One vector is turned by the same rotation once a tick. Each row is the vector after some number of ticks, and that number follows the row.
The counts run from 0 to 664.
-0.19 -0.06 -0.34 -1.24 +0.54 -4.18 -1.16 +0.19 -1.75 -0.49 -0.84 +2.72 -1.38 -0.96 -1.29 +0.81 +0.12 -0.79 -1.59 +0.47 -0.43 -1.03 -0.71 +0.30 -1.17 +2.00 -0.40 +0.94 +2.82 +0.32 -1.56 +0.20 +3.46 -0.31 +1.12 +0.84 -0.22 +0.89 -1.35 -1.21 +1.73 -1.64 +1.44 +1.10 -0.80 +0.29 -0.57 +1.29 +2.67 -0.74 +0.59 -0.29 +0.64 -0.41 +2.43 +1.70 => 596
+0.84 +0.02 +0.26 -2.00 -0.46 -1.03 -3.23 +1.05 -0.73 +1.54 +1.76 -3.18 +0.17 -2.67 +0.26 -1.06 +0.92 -0.58 +0.63 -1.10 +0.15 +0.84 -0.93 +1.71 -1.84 -1.87 +0.00 -0.23 +1.35 -1.39 -1.28 -1.03 -1.01 -2.03 -1.16 -1.48 -1.59 -2.05 +2.83 -1.47 -1.27 +1.61 +2.88 +0.01 +0.29 -0.16 +0.03 -1.30 -1.61 -0.07 +1.58 -2.75 +0.39 -0.28 -1.18 -0.33 => 93
-2.86 -0.71 +0.57 -0.65 -0.73 +1.96 +0.36 -1.32 -1.17 +0.23 -0.60 -0.64 +0.46 -2.81 -0.33 +0.39 -1.24 +2.53 -1.30 -0.14 +1.34 +1.24 +0.40 +1.36 -1.21 +0.91 -1.27 -0.62 +0.50 -1.87 -3.61 +1.13 -0.77 -2.31 -2.08 +0.98 +2.57 +0.05 +2.08 +1.18 -0.09 -0.79 -1.71 +1.44 -1.29 +0.96 +0.90 -0.22 -0.56 +0.24 -0.52 -1.17 +0.93 -0.25 +2.49 -3.05 => 539
-2.34 -0.65 -0.35 -0.02 -0.70 +0.76 +0.76 -0.47 -1.07 -0.11 -1.43 -0.89 +0.56 -0.96 -0.38 +0.12 -1.39 +1.95 -1.89 +0.88 +1.46 +1.11 +0.38 +1.26 -1.81 +0.18 -0.54 +0.40 +0.93 -2.39 -3.23 +1.81 -0.55 -3.40 -1.94 +0.35 +1.97 -0.31 +1.77 -0.22 +0.10 -0.54 -1.56 +1.73 -1.91 +1.22 +0.75 -0.40 -0.20 +0.22 +0.00 -0.92 -0.13 -0.10 +3.32 -3.30 => 538
+0.64 +1.46 +0.61 -1.22 +0.22 -4.34 -1.13 +1.21 -1.94 +2.77 -2.70 +0.67 -1.73 -0.64 -0.33 +1.36 -0.49 +0.83 -1.82 +0.86 -0.54 -0.05 -1.80 -0.01 -0.83 +2.18 -3.16 +0.09 +3.00 -1.55 -1.43 +0.69 +0.95 -1.12 +0.51 -0.81 +0.62 -1.68 -0.75 -0.56 -0.26 -0.77 +0.71 +0.18 -0.92 -1.07 -0.32 +0.52 +1.86 +1.59 +0.30 -0.33 -0.38 -0.04 +2.20 +1.00 => 60
+1.37 -2.62 -1.01 -1.34 -0.17 -1.92 -0.13 +0.78 -2.64 -1.98 -2.10 +1.14 -0.25 -1.35 +0.52 +1.11 +1.37 -0.56 -1.23 -0.56 +1.41 -0.43 -0.84 -1.84 -1.01 -0.84 +1.21 +1.06 +0.89 -0.06 -0.39 -2.09 +2.01 -1.78 +1.46 +2.68 -1.26 -0.52 +0.18 -2.19 +1.70 +1.23 +1.02 +2.27 +0.69 -0.59 +0.63 -1.47 -0.04 -0.37 +1.06 -1.17 +0.37 +1.55 +0.47 +2.53 => 490
+2.26 -0.05 +0.90 -1.68 -1.51 +0.12 -0.98 -1.34 -1.30 -0.01 -1.97 -0.17 -0.85 -1.06 +2.85 +1.74 +1.58 -0.66 +1.14 +1.98 +0.06 -0.89 +2.27 +0.72 +0.44 -1.99 -0.65 -1.32 -0.44 +1.52 -0.60 +0.83 +1.32 -1.66 -1.85 +0.97 +1.18 -0.58 +3.65 -0.10 +1.15 -2.49 +1.88 +1.54 +2.12 +0.02 +0.87 -0.24 -0.10 +0.00 -0.45 +0.43 +1.90 +0.74 +0.34 -1.43 => 507
-0.85 +0.91 +2.26 +0.66 -1.62 +2.28 -0.73 -0.89 -1.30 +0.84 -1.52 +0.82 -1.70 -1.88 -2.94 +0.04 -0.74 +2.20 +0.18 -0.83 +0.05 -0.87 +0.00 +2.09 -0.97 +1.82 -3.42 -0.34 -0.43 -1.41 -1.47 +1.50 +0.48 -0.10 -1.43 +1.52 +1.72 -0.18 +1.46 -0.32 -0.94 -1.77 -1.08 +0.58 -2.10 -1.17 +0.84 +1.08 +0.36 +0.85 -0.99 +1.88 +1.12 +0.08 +2.05 -0.87 => 620
+2.02 +0.04 +0.92 +0.42 -1.80 -0.05 -0.54 -0.71 -1.40 +0.25 +0.59 -1.88 +0.09 -1.51 +1.55 -0.46 +2.44 -1.90 +0.60 +1.60 +2.03 -1.81 +0.46 +1.01 -0.95 -1.94 -0.69 -2.76 -1.32 +0.38 +0.13 +1.80 +1.16 -0.44 -3.51 -0.72 +1.05 -0.15 +2.47 -0.88 +0.04 -3.69 -0.88 +1.52 +1.32 -0.85 +0.73 +1.04 +0.00 +1.06 -0.70 +1.05 +0.43 -0.45 +0.60 -1.65 => 429
-3.26 +2.03 +0.72 -0.96 -0.58 -1.33 -2.61 -0.52 -1.64 +1.71 -2.20 +0.08 -1.82 -2.21 -1.19 -0.11 -1.11 +1.57 -0.41 -0.54 -0.05 -1.08 +0.21 +2.39 -0.19 +0.18 -1.38 +1.13 +2.05 -3.06 -2.38 +0.62 +0.31 -1.14 -0.57 +1.28 +0.61 -1.48 +0.03 +0.56 +0.59 -1.14 +0.39 -2.03 -1.82 -1.61 -0.03 +1.30 -0.94 -0.90 +0.75 +1.55 +0.37 +0.50 +2.44 +0.29 => 442
+1.08 -0.50 -0.02 -0.58 -0.42 +0.85 -0.16 +1.45 +0.54 -0.31 -0.90 -0.90 -0.83 -0.87 +0.49 -1.67 -4.01 +0.86 -0.10 -0.30 +0.17 -0.10 -2.38 +0.00 -2.32 +1.68 +0.34 -0.15 +1.11 +0.54 -1.48 +1.03 +0.25 -1.84 +1.07 -0.49 -3.04 -2.69 +2.57 -2.26 -0.53 +2.62 +0.99 -0.42 -1.17 +0.32 +2.08 +0.08 +1.79 +1.10 +0.08 -1.37 -1.54 -1.08 +0.96 +1.00 => 654
+0.86 -0.34 -0.85 -1.38 -0.52 -3.63 -1.01 +0.04 -1.57 +0.40 +1.30 +3.06 -3.03 -2.48 -1.73 +0.75 +1.76 -0.88 -1.31 -0.12 +0.84 -1.04 +0.06 -0.03 -1.23 +2.29 -0.58 +1.93 +1.03 +1.25 +0.11 -0.30 +3.62 +0.24 +0.50 +1.34 +0.76 +0.97 -0.51 -2.46 +1.17 +0.07 +0.54 +1.72 +0.49 -0.01 +0.29 +1.26 +2.26 +0.82 +0.73 +0.14 +2.04 -0.33 +1.71 +1.09 => 594
+1.92 +0.03 +1.02 +1.10 -2.30 -1.25 -0.71 -0.30 -1.39 +0.54 +0.00 -2.18 -0.06 -1.02 +1.16 -1.15 +1.65 -1.47 +0.14 +2.54 +2.50 -1.73 +1.07 +0.73 -1.54 -2.05 -0.47 -1.81 -1.25 +0.47 +0.22 +2.19 +1.65 -1.39 -3.09 -0.25 +0.47 -0.21 +2.60 -2.17 +0.49 -3.06 -1.17 +1.17 +0.73 -0.47 +0.73 +1.96 -0.09 +1.13 -0.22 +1.24 +0.14 -0.23 +1.10 -1.85 => 430
-0.07 +0.13 +2.07 -4.10 -0.70 -0.77 +0.37 +1.04 -0.36 -1.90 +1.21 +0.77 -0.46 -1.34 +0.08 -0.74 +0.04 +0.99 +1.42 -1.39 -1.86 -0.36 -0.54 +2.34 -0.35 +0.15 +0.92 +0.28 +3.27 +1.18 -1.11 -0.04 -0.53 +2.00 -0.32 +1.12 -0.16 -0.85 +2.10 -1.04 -0.86 +0.15 +3.54 +0.40 +0.29 -1.13 +3.83 -1.67 +0.75 -1.90 +1.46 -0.14 +0.52 -1.04 -0.07 -1.89 => 481
+1.76 -1.53 +0.46 -2.37 -1.12 -1.75 -2.06 -0.16 -2.34 +0.25 -0.54 +1.74 -1.84 -3.43 -0.89 +0.75 +2.46 -0.81 +0.28 -1.36 -0.15 -1.10 +0.25 +0.37 +0.34 +0.00 -0.13 +1.05 +0.38 +0.21 -0.06 -2.49 +2.40 -0.34 +0.65 +2.44 +0.12 +0.34 +1.15 -1.24 +1.43 -0.19 +2.05 +1.06 +1.30 -1.41 +0.50 -0.92 +0.28 -0.85 +0.43 +0.49 +2.68 +1.85 -0.64 +2.76 => 131
+1.37 -0.64 +0.89 -2.87 -2.19 -1.31 -0.42 +0.29 -2.02 -0.02 -1.33 +1.20 -0.34 -1.83 +1.71 +0.69 +3.67 +0.07 +1.23 -0.99 -0.12 -0.48 +1.14 +1.34 +1.86 -1.96 +0.16 +1.07 +0.84 +0.68 +0.43 -1.48 +0.98 +0.51 -0.47 +2.37 +0.72 -1.09 +2.58 -0.67 +1.46 -0.59 +2.29 +0.71 +1.67 -1.68 +2.05 -1.67 +0.06 -0.32 +0.27 +0.76 +1.42 +1.31 -0.23 -0.74 => 407
-0.43 +1.12 +1.04 -1.85 +1.17 -4.39 +0.17 -0.17 -0.74 -0.74 +0.30 +1.79 -2.70 -1.13 +0.84 +0.69 -1.75 -1.30 -1.69 +2.31 +0.12 -1.34 +0.29 -0.40 -1.80 +2.40 +0.25 -0.31 +1.72 +2.55 -0.58 +2.16 +2.46 +0.75 +0.00 -0.36 -0.18 -0.24 -0.61 -0.57 +0.73 -1.37 +0.95 +0.26 +1.85 +0.05 +0.57 +1.35 +2.05 +0.88 +0.86 -0.08 +0.08 -0.45 +2.65 +1.13 => 319
+3.25 -1.60 -0.44 +0.24 -2.03 -2.38 +0.37 +1.99 -1.91 +0.24 -2.26 +1.52 -1.08 -1.28 -1.87 -0.58 +1.72 +0.72 -1.36 -0.89 +1.39 -0.59 -1.73 -0.58 -0.89 +1.71 -1.69 +1.92 +0.90 -0.07 +0.16 -0.74 +2.28 -0.91 +0.89 +1.77 +0.15 -0.33 +0.10 -3.11 +0.50 +0.02 -0.62 +1.73 -1.38 -1.24 +0.98 +0.27 +2.76 +1.73 -0.13 +0.74 +0.18 +0.59 +1.37 +0.57 => 414
+0.73 -1.08 +0.15 +0.60 -1.75 +0.75 -1.99 -0.95 -1.30 +1.46 -1.21 -0.18 -0.17 -2.66 -2.22 -1.21 +0.14 +0.06 -1.06 +0.49 +0.10 -0.18 +0.09 +2.16 -0.92 +2.01 -2.39 +0.24 +0.45 -1.07 -2.47 +0.22 +2.32 -3.48 -0.82 -0.44 +0.77 +0.47 +2.02 -0.29 -0.24 -2.19 -1.03 +1.13 -2.04 +0.95 -0.34 +1.65 +2.91 +0.32 -1.10 +0.91 +1.40 -0.30 +1.77 -0.56 => 157
-0.01 +2.01 +1.91 -1.34 -0.94 -3.08 +0.36 +0.18 -2.34 +2.12 -0.77 +0.51 -1.34 -0.73 +0.47 +2.08 +0.10 +0.87 -0.92 -0.24 +0.42 -0.64 -2.03 +0.79 -0.60 +1.63 -3.36 -1.19 +1.46 -0.57 -0.34 +0.85 -0.75 +1.77 -1.26 -0.26 +2.16 -1.97 -0.19 +0.28 -0.55 -2.05 +0.79 -0.62 +0.52 -2.59 +1.08 +0.20 +0.27 +2.42 -0.27 -0.78 -0.49 -0.37 +2.81 +0.31 => 63
+0.24 +0.90 +2.82 -0.48 -0.46 +1.64 -2.63 -0.85 -1.94 +2.14 +0.72 -0.97 -2.77 -3.92 -1.89 +0.46 -0.34 +0.45 +0.67 -0.57 -0.08 -1.17 -0.80 +0.68 -2.39 +0.81 -2.78 -1.60 -1.89 -1.70 -0.64 +0.44 -0.12 -0.37 -1.12 +0.52 -0.06 -0.66 +1.42 +0.42 -1.77 -1.56 +0.26 -0.85 +0.67 -1.82 -1.34 +0.49 -2.19 +0.68 -0.59 +0.58 +1.73 +0.82 -0.02 +2.01 => 625
+1.51 -2.85 +0.86 -1.06 +0.30 -2.71 +0.11 +1.33 -2.00 -0.92 +1.05 +0.59 -1.91 -3.19 +0.08 -0.84 +1.05 -0.87 -1.20 -0.08 +2.03 -1.88 -0.94 -1.79 -1.96 +1.23 +2.58 +0.09 +0.09 +1.19 +0.68 -1.09 +1.12 +0.60 +0.45 +1.36 -1.86 -0.79 +0.14 -1.41 +0.85 +1.81 +0.05 +0.11 +1.52 -0.71 +0.42 -0.54 +0.67 +0.11 +2.03 -0.18 +1.00 +1.77 -1.19 +3.87 => 212
+0.29 +0.36 +1.42 -2.40 +0.15 -1.59 +1.79 -0.47 +0.38 -1.14 +0.45 +1.49 -1.60 -1.07 +1.63 +0.98 -1.23 +0.36 -0.40 +2.49 +0.02 -0.35 +1.97 +0.45 -1.81 +1.29 +0.36 -1.08 +0.65 +3.70 -0.51 +2.80 +1.53 +0.74 -1.68 +0.26 +1.41 -0.31 +2.34 -0.16 +0.03 -1.68 +0.52 +1.84 +2.32 +0.66 +2.28 +0.49 +1.30 +1.64 +0.64 +0.55 +1.28 -1.27 +1.62 -2.30 => 42
+0.47 +0.23 +0.81 -1.63 +0.59 -3.56 +0.23 -0.32 -1.38 -0.27 +0.96 +1.94 -3.09 -2.37 +0.21 +0.96 -1.54 -1.20 -1.54 +1.66 +0.12 -1.43 -0.31 -1.21 -2.04 +3.10 -0.06 -0.86 +0.95 +2.79 -0.31 +1.56 +2.42 +1.03 -0.54 -0.20 +0.03 +0.33 +0.17 -0.44 +0.24 -1.34 +0.52 +0.85 +1.72 +0.43 +0.61 +1.36 +2.60 +1.33 +0.71 -0.22 +1.07 -0.91 +1.92 +1.59 => 318
-0.86 +0.89 +0.91 -2.48 +0.76 -2.45 +0.27 -0.73 -0.31 -1.22 -1.28 +1.09 -1.17 -0.22 +2.69 +1.30 -1.16 +0.12 +0.41 +3.00 -1.09 -0.59 +2.60 +0.85 -0.50 -0.68 +0.86 +0.06 +1.17 +2.25 -0.90 +2.68 +2.07 -0.49 -0.91 +1.40 +0.37 +0.13 +1.83 -0.58 +1.29 -2.62 +1.43 +1.76 +1.48 +0.29 +1.45 +0.04 +0.20 -0.60 +0.97 +0.58 +0.78 +0.04 +2.30 -2.62 => 44
-1.28 +1.65 +2.13 -1.50 +0.71 +0.09 -2.44 -1.01 -1.19 +2.35 -1.14 +0.13 -2.05 -2.32 -2.12 +0.75 -1.60 +1.26 -0.58 +0.79 -1.51 -0.70 -0.33 +1.94 -0.90 +2.07 -3.63 -0.31 +1.75 -1.12 -2.85 +1.23 +0.69 -1.63 -0.66 -0.58 +0.82 +0.08 +0.71 +1.72 -1.06 -2.06 +1.20 -0.06 -0.70 +0.00 -0.96 +0.98 +0.61 +0.00 -0.29 +0.65 +1.25 +0.19 +1.80 +0.12 => 162
-1.98 +1.60 +0.22 -3.37 +1.27 -2.42 -0.87 +0.41 +0.19 -0.44 +2.45 -0.15 -1.24 -0.64 -0.19 -0.11 -1.58 +0.64 -0.23 -0.64 +0.02 +0.93 -0.49 +1.58 -3.17 -0.21 +0.71 +0.90 +1.94 +0.05 -1.47 +1.46 -0.82 +0.45 -0.67 -0.50 -0.25 -0.84 +0.14 -2.73 -1.56 +1.84 +1.86 +0.01 -1.00 -0.49 +2.03 -0.85 -1.54 -0.10 +2.72 -2.67 -0.32 -1.68 +1.56 -1.55 => 558
+1.63 -0.37 +1.39 +0.24 -1.04 +1.00 -3.00 +0.35 -0.06 +1.77 +2.64 -1.67 -1.73 -3.58 -1.17 -2.88 -1.03 -0.92 +1.05 -0.61 -0.13 -1.17 -1.94 +1.61 -2.47 +0.80 -0.13 -0.81 -0.19 -0.12 -0.67 -0.27 +0.20 -0.77 -1.13 -1.34 -2.44 -1.99 +2.63 -1.65 -2.34 +1.18 +0.99 -1.22 -0.09 -0.31 +0.80 +0.53 +0.63 +0.31 +1.02 -0.52 +0.11 -1.03 -1.47 +1.31 => 551
-2.93 +1.46 +2.34 -0.39 -0.57 +0.54 -2.62 -0.98 -1.05 +0.99 -0.67 -2.13 -1.67 -2.38 -0.06 -1.95 -2.49 +0.98 +1.16 +0.76 -0.35 -1.81 -0.38 +2.00 -1.44 -0.40 +0.21 -0.52 +0.77 -1.69 -1.70 +2.17 -0.43 -0.26 -0.80 +0.02 -1.16 -2.03 +1.21 +0.34 -0.09 -0.70 -0.07 -2.93 -1.00 -1.13 +0.29 +1.88 -1.27 -0.85 +1.45 +1.80 -0.30 -0.02 +0.49 +0.92 => 86
+2.60 -0.80 +1.59 -0.90 -1.98 +0.89 +1.43 +0.36 -0.59 -0.63 -2.83 +0.61 -1.10 -0.92 +0.88 +0.24 +1.41 +1.24 +0.47 +1.12 +0.82 -0.37 +1.20 +0.02 +0.34 -1.28 -0.87 +0.24 -1.43 +1.05 +1.22 +0.91 +1.61 -0.43 -0.96 +2.78 +0.73 -0.53 +3.16 -2.09 +0.93 -0.73 -0.39 +1.69 +0.80 -1.71 +1.88 -0.71 -0.17 +1.05 -0.42 +2.26 +1.54 +2.12 +0.19 -1.13 => 228
-0.71 +0.01 +0.46 +0.32 -0.26 +2.39 -3.61 -0.85 -0.73 +0.55 -0.94 -2.53 -1.25 -2.69 -0.33 -1.53 -1.85 -0.52 +1.39 -0.09 +0.12 -1.63 -0.83 +1.18 -1.85 -0.91 -0.12 -0.60 -1.31 -1.49 -1.28 +0.27 +0.96 -2.43 -0.08 +0.47 -3.04 -1.61 +2.34 -1.03 -0.27 -0.03 +0.69 -2.52 -0.52 -0.97 +0.07 +1.35 -0.86 -1.19 -0.07 +0.30 +0.08 +0.01 -0.19 +2.34 => 548
+0.64 -0.94 -0.02 -2.09 -1.59 -0.30 -1.94 -0.12 -0.78 +0.13 +2.37 -1.76 +0.33 -3.04 +1.94 -2.04 -0.14 -1.79 +1.09 -0.78 +0.46 -0.32 -0.49 +1.52 -0.06 -0.40 +2.29 -0.24 +1.26 +0.53 -1.34 -1.79 +0.14 -1.32 -0.93 -1.14 -2.19 -2.50 +3.82 -0.11 -0.19 +1.70 +2.04 -2.00 +1.63 +0.41 +1.96 -0.63 +1.15 -0.44 +0.72 -2.14 +0.30 -1.24 -1.46 +0.39 => 14
-4.16 -1.28 +0.91 -2.38 +0.96 -0.01 -1.18 -0.81 -2.03 -2.18 +1.16 +0.57 -0.79 -3.44 -0.69 +0.68 -0.54 +1.43 -0.18 -1.16 +0.43 -0.20 +0.14 +1.27 -1.94 -0.54 +2.25 +0.04 +0.61 -1.13 -2.70 +0.05 -0.09 -0.31 -0.30 +2.06 +0.53 +0.66 -0.21 +0.75 +0.65 +0.37 +0.60 +0.34 +0.07 -0.11 +0.68 -1.42 -2.12 -2.80 +2.13 -1.13 +1.40 +0.92 +0.78 +0.83 => 284
